Some points, each followed by its number:
[ 1.   0.6 -0.4 -0.5 -2.7  0.1 -0.2 -0.1 -0.8 -0.7 -0.4  0.4  0.4 -0.2 -0.4  0.   0.9  1.5  1.  -0.2  2.1  0.5 -0.7  1.8] 0
[-0.9 -0.7 -0.2  0.2  0.   0.5  0.5 -1.4 -0.6  0.2 -1.2 -0.5  0.1  0.5 -1.3  0.1  0.2  1.4  0.1  1.  -0.3 -0.7 -0.3  0.5] 1
[-0.9 -0.4  1.   0.5  2.4  0.2  0.   0.3  1.1  0.8  0.3 -0.4  0.1  0.1  1.  -0.2 -0.7 -0.9 -0.6  0.2 -2.7 -0.1  1.2 -1.8] 2
[ 0.1 -0.5  0.7  0.3  0.5  0.4 -0.1 -0.5 -1.3  0.  -0.1  0.5 -0.6  0.7 -0.5  0.1  0.1  0.   0.   0.4  0.1  0.2 -0.3 -0.5] 3
[ 0.2  0.2 -0.6 -1.2 -1.8 -0.8  0.2  0.1  1.1  0.3 -0.2 -0.5  1.3 -1.3 -0.5  0.1  0.5  0.6  0.1 -0.7  0.4  0.4 -0.2  1.3] 4
[-0.2 -0.1  0.3  1.3  0.9  1.1 -0.2 -1.6 -2.2 -0.6 -0.5  0.4 -0.9  1.4 -1.  -0.3 -0.1  0.3  0.2  1.5  1.1 -0.6 -1.  -0.6] 5
[-0.8 -0.6  0.1  0.7  1.8  0.8  0.7 -0.6 -1.1  0.4 -1.1 -0.2 -0.5  1.4 -0.5 -0.2 -0.5 -0.3 -0.2  1.9 -0.5 -1.1  0.2 -1.1] 6
[ 0.7 -0.7  0.3  1.7  0.6  2.3 -0.2 -1.4 -2.7 -1.   0.1  1.3 -2.7  2.3 -0.6 -0.9  0.3 -0.4  0.6  1.5  1.4  0.2 -0.8 -0.4] 7
[-0.4 -0.5 -0.3 -0.2  0.7  0.   0.5 -1.7 -0.1  0.6 -1.5 -1.2  0.2  0.7 -1.4  0.1 -0.5  1.  -0.1  0.7 -0.4 -1.3  0.4 -0.4] 8
[-0.7  0.2 -0.1 -0.8 -0.2 -1.7  0.6  0.   1.4  0.3 -0.9 -0.6  1.4 -1.3  0.1  0.1  0.2  0.4  0.  -0.4 -0.4 -0.4  0.6  0.1] 9
[ 1.   0.1 -0.3 -0.1 -2.4 -0.4 -0.2  0.7  0.2 -0.3  0.7  0.3  0.5 -0.3  0.1  0.3 -0.2  0.6  0.5 -0.8  1.5  0.9 -0.4  1.6] 10
[ 0.7  0.1  0.2  0.9 -0.8  1.  -0.7 -0.1 -1.5 -1.   0.9  0.8 -1.5  0.8  0.6 -0.2  0.5  0.1  0.3  0.7  1.1  0.4 -0.5  0.3] 11
[ 0.3 -0.5 -0.3  0.3 -0.1  0.7  0.  -0.6 -0.8 -0.2 -0.3  0.1 -0.5  0.6 -0.5  0.3 -0.1  0.4  0.1  0.1  0.4 -0.2  0.   0. ] 12
[ 0.1  0.4  0.2  0.7  0.8  0.  -0.5  0.2 -0.3 -0.6  1.   0.4 -0.9  0.   0.7 -0.4  0.1 -0.8 -0.2 -0.3  0.   0.6 -0.2 -0.8] 13
[-1.1 -0.3 -0.1 -1.3 -0.4 -2.2  0.7  0.1  1.9  1.5 -1.5 -1.3  2.4 -1.5 -0.6  0.4 -0.1  0.7  0.  -0.1 -0.8 -0.6  0.8  0.7] 14
[-0.6  0.7  0.2 -1.8 -0.1 -1.9  0.4  0.   2.7  1.7 -1.  -1.5  3.  -1.9 -0.2  0.5 -0.4  0.1 -0.1 -0.5 -1.4 -0.7  1.   0. ] 15
[-1.   1.   0.9 -0.2  1.9 -0.6  0.   1.7  1.6  0.4  2.1  0.1  0.4 -0.7  1.9  0.3 -0.5 -2.3 -1.7 -1.3 -3.   0.8  1.6 -1.5] 16
[ 0.2  0.   0.5  1.3  1.6  1.6 -0.4 -1.7 -2.4 -0.5 -0.5  0.4 -1.6  1.7 -0.6 -0.6  0.1  0.2  0.3  1.3  0.8 -0.5 -1.2 -0.8] 17
[-2.6 -1.   0.5 -0.4  2.5 -0.6  0.9 -1.4  0.5  1.7 -2.2 -1.3  0.8  0.2 -0.7  0.6 -1.   0.  -0.5  1.4 -1.6 -1.4  0.9 -1.3] 18
[ 0.2 -0.8  0.   1.2  1.1  1.4 -0.4 -1.  -2.3 -0.6 -0.8  0.4 -1.7  1.2 -0.7 -0.5 -0.3 -0.1  0.4  1.3  0.6 -0.3 -0.6 -0.6] 19
[ 0.9  0.6 -0.8 -0.3 -2.3  0.  -0.3  1.   0.  -0.8  0.8  0.8  0.1 -1.2  0.3  0.4  0.6  0.   0.3 -1.   1.5  1.1 -0.7  1.2] 20
[ 0.1 -0.1  0.   0.4 -0.5  0.2  0.3 -0.7 -0.4  0.3 -0.6 -0.5  0.3  0.3 -0.8  0.1  0.4  0.6  0.2  0.8  0.2 -0.1 -0.4  0.4] 21
[-1.2  0.2  0.3 -1.3  0.9 -1.1  0.6 -0.1  1.1  1.6 -0.9 -0.8  1.8 -0.8 -0.2  0.6  0.1  0.4 -0.5  0.2 -0.9 -0.8  1.4 -1. ] 22
[ 0.   0.3 -0.3 -1.8 -2.1 -2.3 -0.1  0.6  2.3  0.6 -0.5 -0.7  2.2 -2.  -0.1  1.2  0.6  1.1  0.4 -1.1  0.2  0.2  0.6  1.8] 23
[-1.5  0.7  1.2  0.3  2.9 -0.9 -0.2  1.9  2.5  0.7  1.5 -0.3  0.  -0.6  2.5 -0.9 -1.2 -2.8 -2.  -1.1 -4.1 -0.2  1.5 -2.1] 24
[ 0.1  0.6  0.3  0.6  0.9  0.2 -0.5  1.6  0.7 -1.1  2.3  0.8 -1.1 -0.3  2.1 -0.1 -0.4 -1.8 -0.8 -1.4 -1.   1.1  0.2 -1.2] 25
[ 1.4  0.9 -0.3  0.1 -2.3  0.4 -0.9  1.5  0.5 -0.9  2.7  1.3 -0.6 -0.8  1.  -0.3  0.2 -0.6  0.1 -1.4  0.7  2.  -0.7  1.1] 26
[-1.1  1.1 -0.1 -0.9  0.3 -2.5  0.   2.4  4.   0.8  1.8 -0.2  1.1 -2.1  2.2  0.6 -0.6 -2.2 -1.1 -2.1 -2.7  0.5  1.6 -0.5] 27
[ 0.1 -1.2  0.1  1.2  0.2  1.4 -0.2 -1.9 -2.9  0.2 -1.6 -0.1 -1.3  1.6 -1.  -0.2  0.3  1.3  0.9  1.8  1.5 -0.8 -0.9  0.6] 28
[ 1.5  0.9 -0.1 -0.2 -2.2  0.  -0.9  1.3  0.7 -1.1  2.5  1.2 -0.5 -0.7  1.  -0.1  0.  -0.4  0.3 -1.   0.7  2.  -0.7  0.9] 29
[-1.2  0.3  0.7 -0.4  1.7 -1.   0.5  0.9  1.8  0.7  0.6 -0.3  0.9 -1.2  0.8  0.2 -0.4 -1.2 -1.1 -1.1 -2.2 -0.2  1.4 -0.7] 30
[ 0.3  0.6  0.2  0.6  1.   0.1 -0.2  1.5  0.7 -1.   1.8  0.7 -1.  -0.4  1.8 -0.3 -0.7 -1.9 -0.7 -1.7 -1.2  1.2  0.2 -1. ] 31
[-0.5 -0.6  0.5  0.6  2.2  0.2  0.5  0.2 -0.1  0.7  0.   0.  -0.5  0.7  0.3 -0.1  0.1 -1.  -0.3  0.5 -1.5 -0.1  0.4 -0.8] 32
[ 0.1  0.7  0.4  0.7  1.   0.3 -0.4  1.9  0.5 -0.9  2.7  0.9 -1.6  0.1  2.  -0.3 -0.4 -2.3 -0.9 -1.9 -1.2  1.5  0.2 -0.9] 33
[ 0.2  0.6 -0.8 -1.8 -2.5 -1.9  0.2  1.5  2.   0.2  0.4 -0.3  1.9 -2.2 -0.3  0.9  0.8  1.   0.2 -1.8  0.4  0.2 -0.2  1.8] 34
[-0.1  0.5 -1.  -1.1 -3.  -1.  -0.5  0.8  1.2 -0.3  0.9  0.5  1.5 -1.1  0.1  0.5  0.1  0.   0.5 -1.3  0.6  0.2 -0.9  1.8] 35
[-0.5  0.1 -0.5 -0.8 -0.5 -0.5  0.3 -0.1  0.8  0.1 -0.5 -0.4  0.8 -0.9 -0.4  0.4  0.3  0.8 -0.5 -0.7 -0.3  0.1  0.3  0.4] 36
[-1.   0.7  1.2 -0.1  3.  -1.   0.2  2.2  2.7  1.2  1.7 -0.5  0.5 -0.7  2.2 -0.5 -1.1 -2.4 -1.3 -1.1 -4.  -0.3  2.  -2.1] 37
[ 1.2  0.5  0.1  0.7 -0.2  1.2 -0.6  0.9 -1.9 -1.   1.7  1.2 -2.1  1.1  1.1 -0.1 -0.1 -0.7 -0.3 -0.3  0.4  1.1 -0.5 -0.8] 38
[-1.4 -0.6 -0.3 -1.2  0.5 -1.4  1.3 -1.   1.4  1.8 -2.4 -1.7  2.6 -1.2 -1.6  0.7  0.1  1.2 -0.4  1.  -0.7 -1.6  1.   0.3] 39
[ 0.2  0.4  0.6  0.7  1.3  0.3 -0.3  1.4  0.7 -1.3  2.3  0.5 -1.5 -0.3  1.9 -0.5 -0.3 -2.  -0.4 -1.6 -1.1  0.8  0.2 -1.1] 40
[-2.  -0.2 -0.4 -2.1  0.1 -2.8  1.3 -0.2  3.1  1.8 -2.1 -1.8  2.9 -1.6 -0.4  0.  -0.7  0.6 -0.8 -0.4 -1.4 -1.   1.6  0.2] 41
[ 0.4  0.5 -0.1 -0.2 -0.1 -0.1 -0.3  1.2  0.4 -0.2  1.1  0.7 -0.3 -0.5  0.8  0.1  0.3 -1.   0.1 -1.2 -0.7  0.9  0.1 -0.1] 42
[ 0.7  0.3 -0.5 -0.6 -2.2 -0.3 -0.2 -0.2  0.2  0.   0.1  0.1  0.7 -0.4 -0.9  0.1  0.4  0.9  0.6 -0.2  1.2  0.4 -0.7  1.9] 43
[-0.6 -0.8  0.2  0.5  1.5  0.5  1.  -1.  -1.3  0.7 -1.6 -0.5 -0.2  1.3 -1.3 -0.3 -0.2  0.3  0.1  1.7  0.  -1.3  0.1 -0.8] 44
[-0.7 -0.4  0.8  1.1  4.   0.9  0.1 -0.2 -0.8 -0.2  0.3  0.  -1.5  1.3  0.4 -0.7 -0.9 -2.1 -0.6  0.9 -2.3 -0.5  0.8 -2.2] 45
[ 0.7 -0.5  0.2  1.   0.8  2.   0.2 -1.1 -2.2 -0.8  0.   0.6 -2.   1.9 -0.8 -0.8  0.1 -0.2  0.6  1.3  1.2 -0.4 -0.8 -0.3] 46
[ 0.2  0.2 -0.2  0.1 -0.4 -0.1  0.3 -0.1  0.  -0.2 -0.3 -0.1 -0.1 -0.2 -0.3  0.   0.5  0.3  0.  -0.2  0.4 -0.3  0.   0. ] 47
[ 1.1  0.4  0.4  1.   0.9  1.6 -0.7  0.8 -1.6 -0.9  1.8  0.9 -2.3  1.3  1.2 -0.3 -0.1 -1.4  0.  -0.1 -0.3  1.2 -0.2 -1.3] 48
[-1.1 -0.1 -0.3 -1.5 -0.5 -2.6  0.7  0.   2.2  1.2 -1.4 -1.4  2.7 -1.4 -0.8  0.8 -0.2  0.7 -0.1 -0.5 -0.3 -0.7  0.6  0.9] 49
[ 0.8 -0.4 -0.1  1.3  0.5  2.6  0.  -1.1 -2.5 -0.9  0.2  0.8 -2.5  2.4 -0.7 -0.7 -0.1 -0.1  0.6  1.4  1.4  0.  -0.9  0.1] 50
[ 0.   0.   0.   0.7  1.3  0.1 -0.4  0.8 -0.4  0.1  1.6  0.1 -1.2  0.8  1.5 -0.6 -0.7 -1.4 -0.5 -0.7 -0.8  0.4  0.5 -1.6] 51
[-2.5 -0.6  1.7 -1.   4.  -2.   0.7  0.4  2.1  2.3 -0.9 -1.7  1.1 -0.6  0.8  0.2 -1.  -2.1 -2.2 -0.2 -5.  -1.2  2.7 -2.7] 52
[-1.1  0.2 -0.4 -1.6 -0.7 -1.1  0.1 -0.1  1.9  1.1 -1.  -0.6  2.5 -1.5 -0.2  0.5 -0.1  0.8 -0.1 -0.1 -0.8 -0.6 -0.4  1.2] 53
[ 0.   0.6  0.4  0.2  0.2 -0.2 -0.2  1.2  0.9  0.   1.1  0.4 -0.4 -0.5  1.7 -0.7 -0.4 -1.  -0.3 -0.6 -1.8  0.1  0.2 -0.5] 54
[ 0.1  0.4 -0.4 -0.6 -0.5 -1.  -0.2  0.1  1.  -0.2 -0.6 -0.5  0.9 -0.9 -0.2  0.2  0.6  0.5  0.  -0.4  0.  -0.3  0.2  0.6] 55
[ 1.3  0.9 -0.4  0.6 -1.4  0.3 -1.   1.1 -0.2 -1.7  2.7  1.3 -1.6  0.1  0.8 -0.3  0.2 -0.1  0.2 -1.3  1.   1.5 -1.1  0.1] 56
[-0.4  0.3 -0.4 -1.2 -2.6 -1.1 -0.1  0.4  1.2  0.2 -0.8 -0.2  1.8 -0.8 -0.7  0.6  0.3  0.9  0.1 -0.7  1.2 -0.6 -0.1  2.1] 57
[ 1.7  0.9 -0.4 -0.1 -2.6  0.6 -1.   0.9  0.3 -1.2  2.3  1.2 -0.6 -0.4  0.6 -0.1  0.6 -0.1  0.1 -1.4  1.3  1.9 -0.6  1.5] 58
[ 0.4 -0.2  0.5  0.8  0.9  0.6 -0.3 -0.6 -1.   0.3 -0.6  0.  -0.8  0.3  0.1 -0.5 -0.1 -0.3  0.5  1.  -0.5 -0.3  0.2 -0.8] 59
[ 2.2  0.8 -0.9 -0.2 -3.7  1.5 -1.  -0.1 -2.2 -1.6  0.9  1.3 -0.3  0.  -1.  -0.1  0.9  1.7  1.5  0.   4.1  1.1 -2.1  2.1] 60
[ 1.7  0.9 -0.5 -0.6 -4.3  0.5 -0.9  1.9  0.5 -1.7  1.7  1.3  0.4 -1.2  0.5 -0.1  0.8  0.5  0.9 -1.8  2.7  1.4 -1.2  2.8] 61
[-0.8 -0.2  0.8  0.   0.7 -0.2 -0.1 -0.3  0.   0.8 -1.  -0.8  0.8  0.7 -0.3  0.1 -0.3  0.5 -0.5  0.5 -0.9 -1.   0.7 -0.7] 62
[-0.1 -1.  -0.4  0.  -1.1  0.2  0.8 -3.  -2.   0.9 -3.9 -1.4  1.4  0.8 -2.7  0.2  0.5  3.6  1.   3.   2.3 -2.5 -0.6  1.4] 63
[-0.6 -0.1  0.6  0.3  1.2 -0.1 -0.1  0.7  0.2  0.1  0.5  0.1 -0.3 -0.1  0.5  0.1 -0.2 -1.3 -0.2 -0.4 -1.2  0.2  0.2 -1. ] 64
[ 0.6 -0.6  0.1  1.6  1.   2.5 -0.1 -1.1 -3.  -0.6  0.4  1.3 -2.5  2.8 -0.1 -1.1 -0.2 -0.2  0.5  1.4  1.   0.2 -0.9 -1.5] 65
[-0.2  0.5  0.1  0.2  0.5 -0.5  0.3 -0.2  0.6  0.3 -0.3 -0.8  0.6 -0.6  0.4  0.  -0.4 -0.3 -0.4  0.8 -0.8 -0.6  0.5 -0.8] 66
[-0.2 -0.1  0.2  0.3  0.5 -0.2 -0.2 -0.4  0.2  0.2 -0.6  0.   0.1  0.1 -0.3 -0.2  0.1 -0.1  0.   0.3 -0.4 -0.4  0.1 -0.1] 67
[ 0.1 -0.1  0.  -0.1 -1.1  0.2  0.  -1.2 -1.5 -0.3 -1.8 -0.3  0.6  0.5 -1.9  0.1  0.7  2.4  0.8  1.6  2.5 -0.9 -1.   0.9] 68
[-1.3 -0.2  0.4 -0.7  1.9 -1.3  0.6  0.9  2.   0.8 -0.6 -0.4  1.  -1.   0.4  0.2 -0.4 -0.7 -0.8 -0.7 -2.1 -0.3  1.6 -0.8] 69
[ 0.8  0.5 -0.7  0.1 -1.5 -0.3 -0.8  0.2  0.2 -0.9  0.8  0.5 -0.3  0.  -0.2  0.1  0.3  0.3  0.1 -0.5  1.2  0.7 -0.5  1.4] 70
[-0.5  0.2  0.1 -1.1  0.7 -1.2  0.3  0.5  2.2  1.1 -0.2 -0.9  1.4 -1.3  0.1  0.2 -0.3 -0.9 -0.6 -0.5 -1.4  0.   0.7 -0.3] 71
[ 1.6  1.1 -0.6 -0.6 -3.9  0.2 -0.7  1.7  0.2 -1.1  1.5  1.4  0.3 -1.   0.7  0.   1.2  1.   0.9 -1.8  2.3  1.2 -1.1  2.5] 72
[ 0.9  0.   0.1  0.8 -0.9  0.8 -0.5  0.3 -0.8 -0.8  0.3  0.5 -0.4  0.6 -0.1 -0.4  0.2 -0.2  0.2  0.4  0.7  0.4 -0.9  0.3] 73
[ 0.6  0.3  0.2 -0.1 -0.4  0.  -0.6 -0.3 -1.1  0.  -0.2  0.1 -0.1  0.2 -0.2  0.1  0.   0.5  0.4 -0.2  0.8  0.2 -0.2  0. ] 74
[-0.4 -0.4  0.4 -0.3  0.2 -0.6  0.4  0.   0.9  0.3 -0.8 -0.8  0.8 -0.5 -0.3  0.5  0.2  0.2 -0.3  0.1 -0.9 -0.2  0.4 -0.3] 75
[-0.1  0.5 -0.5 -1.2 -1.  -1.5  0.5  1.3  2.6  0.5  1.  -0.7  1.1 -1.8  0.6  0.5 -0.1 -0.7 -0.7 -1.9 -1.   0.3  1.   0.8] 76
[-1.3 -0.1 -0.1 -1.4  0.5 -1.3  0.7 -0.6  1.5  1.5 -1.4 -1.1  2.1 -1.3 -0.9  0.7  0.1  0.6 -0.4  0.2 -0.6 -0.9  0.8 -0.1] 77
New points follow, each followed by the numbers of its two nearest points above, nearest first.
[ 0.3 -0.6 -0.5  0.  -0.4  0.2  0.4 -1.6 -1.1  0.4 -2.  -0.6  0.4  1.  -2.2  0.2  0.6  1.7  0.9  1.4  1.7 -0.9 -0.8  1.2] --> 68 1
[ 0.4  0.6 -0.2  0.1 -0.6  0.2 -0.1  1.2 -0.3 -0.5  1.6  0.9 -0.6  0.   0.5 -0.1  0.1 -0.5  0.2 -0.4  0.3  1.2 -0.3  0. ] --> 42 13
[ 0.2  1.3 -0.3 -1.  -1.  -1.3 -0.4  2.2  2.1 -0.2  1.9  0.1  0.4 -1.9  1.5  0.1  0.  -1.2 -0.4 -2.1 -0.8  1.1  0.6  0.4] --> 76 42
[ 0.6 -0.7 -0.9 -1.2 -3.2 -1.1  0.6 -2.5  0.4  0.6 -3.6 -1.7  2.7 -0.5 -3.1  1.   1.   3.5  1.2  1.2  2.6 -1.5 -0.8  2.6] --> 63 68
[-2.3 -0.5  1.  -0.1  2.5 -0.4  0.6 -1.3  1.2  1.5 -1.5 -1.5  1.1  0.2 -0.3  0.7 -1.  -0.4 -0.3  0.6 -1.8 -1.3  1.3 -0.9] --> 18 62
[ 0.1 -0.5  0.5  1.3  0.8  1.4 -0.4  0.5 -0.8 -0.9  2.   1.3 -1.8  0.9  1.5 -0.2 -0.9 -1.4  0.1 -0.2 -0.4  1.  -0.1 -1.3] --> 48 51
[-1.6 -0.8  0.4 -1.   1.9 -1.   1.  -1.3  0.9  1.4 -1.9 -1.3  1.4  0.  -0.9  0.7 -0.6 -0.2 -0.4  0.8 -2.  -1.4  1.  -0.3] --> 18 22
[-2.4 -0.7  0.8 -0.1  2.2 -0.3  0.7 -1.7  0.3  1.5 -1.9 -1.1  0.8  0.6 -0.5  0.7 -0.8 -0.1 -0.4  1.2 -1.4 -1.4  0.8 -1.4] --> 18 62
[-0.8  1.  -0.4 -2.1 -1.7 -2.7  0.   0.8  2.7  0.8  0.  -1.2  2.3 -2.5 -0.4  0.8 -0.1  0.8 -0.7 -1.1  0.   0.2  0.8  1.1] --> 23 34
[-0.5  0.3 -0.1 -0.6 -0.1 -1.5  0.2  0.2  1.6 -0.1 -0.3 -0.4  0.8 -1.   0.3 -0.1  0.1  0.3  0.1 -0.6 -0.6 -0.1  0.2 -0.4] --> 9 55
[ 1.3  0.6 -0.9 -0.3 -2.9  0.3 -0.3  0.1 -0.7 -1.2  0.4  0.5  0.  -0.4 -0.6  0.2  0.8  0.9  0.8 -0.8  2.5  1.  -1.1  2.3] --> 0 20
[-0.3 -0.3  0.1  0.1  0.5 -0.1 -0.2 -0.1  0.4  0.4 -0.7 -0.2  0.5 -0.1 -0.4 -0.1  0.4  0.   0.   0.2 -0.4  0.1  0.  -0.1] --> 67 75
[ 0.1 -1.1 -0.4  0.  -1.2  0.3  0.7 -3.5 -1.9  0.8 -4.4 -0.7  1.   1.4 -3.4  0.4  1.   3.6  1.4  2.8  2.8 -1.7 -0.8  1.6] --> 63 68
[-0.1 -0.3 -0.1 -0.3 -0.8 -0.1  0.4 -0.6  0.2  0.4 -1.  -0.7  1.  -0.3 -0.9  0.4  0.3  1.2  0.2  0.4  0.5  0.  -0.3  0.5] --> 21 36
[ 2.2  0.9 -1.4 -0.1 -3.9  1.  -1.3 -0.2 -2.1 -1.7  1.1  1.2 -0.3 -0.1 -0.9  0.   1.1  1.8  1.4  0.   4.2  1.1 -2.4  2.3] --> 60 0
[-1.   0.  -0.1 -1.1 -0.1 -1.5 -0.2  1.1  1.8  0.5  0.5 -0.8  0.9 -1.4  0.4  0.1 -0.5 -0.4 -0.4 -0.9 -1.1  0.   0.7  0.1] --> 71 76
[ 2.4  0.8 -1.  -0.2 -4.1  1.1 -1.2  0.1 -1.8 -1.7  1.3  1.5 -0.3  0.  -0.8  0.5  1.1  1.9  1.4 -0.2  4.1  1.4 -2.3  2.5] --> 60 72
[ 0.1 -0.4  0.5  0.6  0.6  0.9 -0.4 -0.3 -1.7 -0.3 -0.2  0.2 -0.9  0.7 -0.5 -0.2 -0.2 -0.2 -0.2  0.7  0.2 -0.2 -0.3 -0.7] --> 3 59
[-0.9 -0.8  1.7  1.9  5.2  1.4 -0.1  0.1 -1.5  0.6  1.3  0.4 -2.6  1.8  1.7 -1.  -1.3 -2.6 -1.4  0.4 -3.3 -0.5  1.3 -3.1] --> 45 2
[-0.4 -0.3  0.2 -0.5  0.6 -0.8  0.5  0.   0.5  0.7 -1.  -0.5  0.8 -0.3 -0.5  0.2  0.3 -0.1 -0.3 -0.1 -1.  -0.4  0.5 -0.2] --> 75 67
[-0.6 -0.8  0.7  1.   2.8  1.5  0.1 -1.1 -1.   0.7 -0.7 -0.1 -1.1  1.3 -0.7 -0.4 -1.1 -0.2 -0.6  1.8 -1.1 -0.9  0.9 -1.8] --> 6 44
[-0.7 -0.5 -0.1 -0.5  0.7 -1.1  0.4 -0.8  1.1  0.9 -0.8 -0.6  0.8 -0.1 -0.5  0.2 -0.2  0.3 -0.3  0.5 -0.4 -0.6  0.6  0.1] --> 75 62
[ 0.6  0.4  0.   0.  -0.2  0.  -0.3  0.4  0.5 -0.3  1.   0.4 -0.3 -0.1  0.3  0.3  0.2 -0.4  0.  -0.6  0.1  0.7 -0.2  0.4] --> 42 13
[ 1.   0.7 -0.1  0.9  0.3  1.3 -0.7  0.7 -2.  -0.8  1.3  0.9 -2.1  1.4  0.8 -0.1  0.  -0.7  0.2 -0.2  0.7  0.9 -0.5 -0.7] --> 38 48
[ 2.4  0.7 -0.9 -0.5 -3.5  1.  -1.3 -0.2 -2.1 -1.6  1.3  1.2 -0.3  0.4 -0.7 -0.3  0.9  1.4  1.7 -0.2  3.5  1.2 -1.9  1.9] --> 60 0
[ 0.4 -1.1 -0.4 -0.3 -0.8  0.2 -0.1 -1.8 -1.1  0.5 -1.8 -0.2  0.7  0.2 -1.8  0.2  0.6  1.7  0.9  1.2  1.7 -0.2 -0.7  1.1] --> 68 1
[ 0.8 -0.1  0.6  2.8  2.8  3.2 -0.6  0.7 -2.2 -1.3  3.2  1.5 -4.1  2.7  2.1 -1.5 -0.3 -2.7 -0.9  0.2 -1.3  1.3 -0.4 -2.3] --> 48 38
[-0.3 -0.8  0.3  1.2  2.   1.1  0.7 -1.  -1.5  0.5 -0.7  0.2 -1.2  1.3 -0.5 -0.8 -0.1 -0.1  0.   1.8 -0.2 -0.8 -0.1 -1.3] --> 6 44
[ 0.4 -0.7  0.8  1.8  2.1  2.   0.  -0.4 -2.2 -0.4  0.6  0.9 -2.7  2.5  0.8 -1.  -0.6 -1.  -0.3  1.2 -0.2  0.2 -0.3 -1.8] --> 65 7
[-0.1 -0.5  0.6  0.2  0.5  0.2 -0.6 -0.4 -1.1  0.1 -0.1  0.4 -0.7  0.1 -0.7 -0.2 -0.1 -0.3  0.1  0.6 -0.4 -0.1 -0.2 -0.4] --> 3 59
[-0.7 -0.8  0.2  0.7  2.3  0.9  0.7 -0.9 -1.6  0.2 -0.8  0.1 -0.9  1.4 -0.6 -0.3 -0.2 -0.1  0.2  1.9 -0.3 -1.  -0.1 -1.5] --> 6 44
[ 0.1  0.6 -0.3 -0.7 -1.4 -1.2 -0.3  1.7  1.8 -0.1  1.2  0.3  0.6 -1.6  1.7 -0.3 -0.3 -0.7 -0.4 -2.2 -0.1  1.7  0.   0.7] --> 76 42
[-0.6 -0.3  0.5 -0.5  0.1 -0.7  0.5 -0.4  0.8  0.8 -0.6 -0.7  0.8 -0.4  0.3  0.2 -0.1  0.5 -0.2  0.4  0.  -0.9  0.7  0.6] --> 75 9
[ 2.   0.7 -1.2 -0.3 -3.6  1.4 -1.2  0.2 -1.8 -1.3  0.7  1.5 -0.6 -0.1 -0.5  0.2  1.   1.7  1.3 -0.2  3.8  1.2 -2.   2.2] --> 60 0
[ 0.5  0.   0.   0.7  0.7  0.2 -0.3  1.3 -0.4 -0.3  1.8  0.3 -1.2  0.9  1.6 -0.5 -0.7 -0.8 -0.4 -0.9 -0.5  0.6  0.2 -1. ] --> 51 13
[-0.6 -0.3 -0.1 -0.5  0.9 -1.   0.3  0.1  1.3  0.6 -1.4 -0.9  1.3 -0.3 -0.7  0.8  0.1  0.2 -0.2 -0.3 -1.  -0.6  0.6 -0.3] --> 75 22
[-1.2 -1.   0.5  0.8  3.7  0.8  1.  -1.5 -1.   0.5 -1.4 -0.4 -0.9  1.6 -0.6 -0.4 -0.6 -0.6 -0.2  2.1 -1.2 -1.6  0.9 -1.6] --> 6 44
[ 0.8  0.6  0.5  1.   1.1  1.1 -0.5  0.6 -1.8 -0.6  1.4  0.6 -1.8  1.3  1.  -0.4 -0.2 -1.  -0.1  0.1  0.   1.1 -0.3 -1.1] --> 48 38
[ 0.2  0.1 -0.6 -1.5 -2.3 -2.3  0.1  0.7  2.1  0.6 -0.4 -0.6  2.  -1.9  0.2  0.9  0.6  0.8  0.  -0.9  0.2  0.3  0.3  2. ] --> 23 34
[-0.1 -0.1  0.3  0.4  1.2  0.3 -0.3  0.6 -0.2 -0.1  1.3  0.3 -1.1  0.8  1.1 -0.6 -1.  -0.8 -0.2 -0.5 -0.3  0.6  0.4 -1.3] --> 51 13
[ 1.1 -0.1  0.3  1.4  1.   2.  -0.7  0.6 -1.9 -1.7  2.1  1.4 -2.8  1.4  0.8 -0.8  0.1 -1.6  0.1 -0.5  0.1  1.3 -0.9 -1.1] --> 48 38
[-0.7 -0.4  0.3  0.2  2.5 -0.1  0.6 -0.2  0.3  0.6 -0.3 -0.4 -0.3  0.1  0.1  0.  -0.1 -0.7 -0.4  0.2 -1.7 -0.5  0.4 -1.4] --> 32 2
[ 0.1  0.   0.   1.   1.2  0.4 -0.3  0.6 -0.3  0.   0.9 -0.1 -1.2  0.7  1.2 -0.4 -1.  -0.9 -0.4 -0.2 -0.5  0.3  0.2 -1.5] --> 51 13
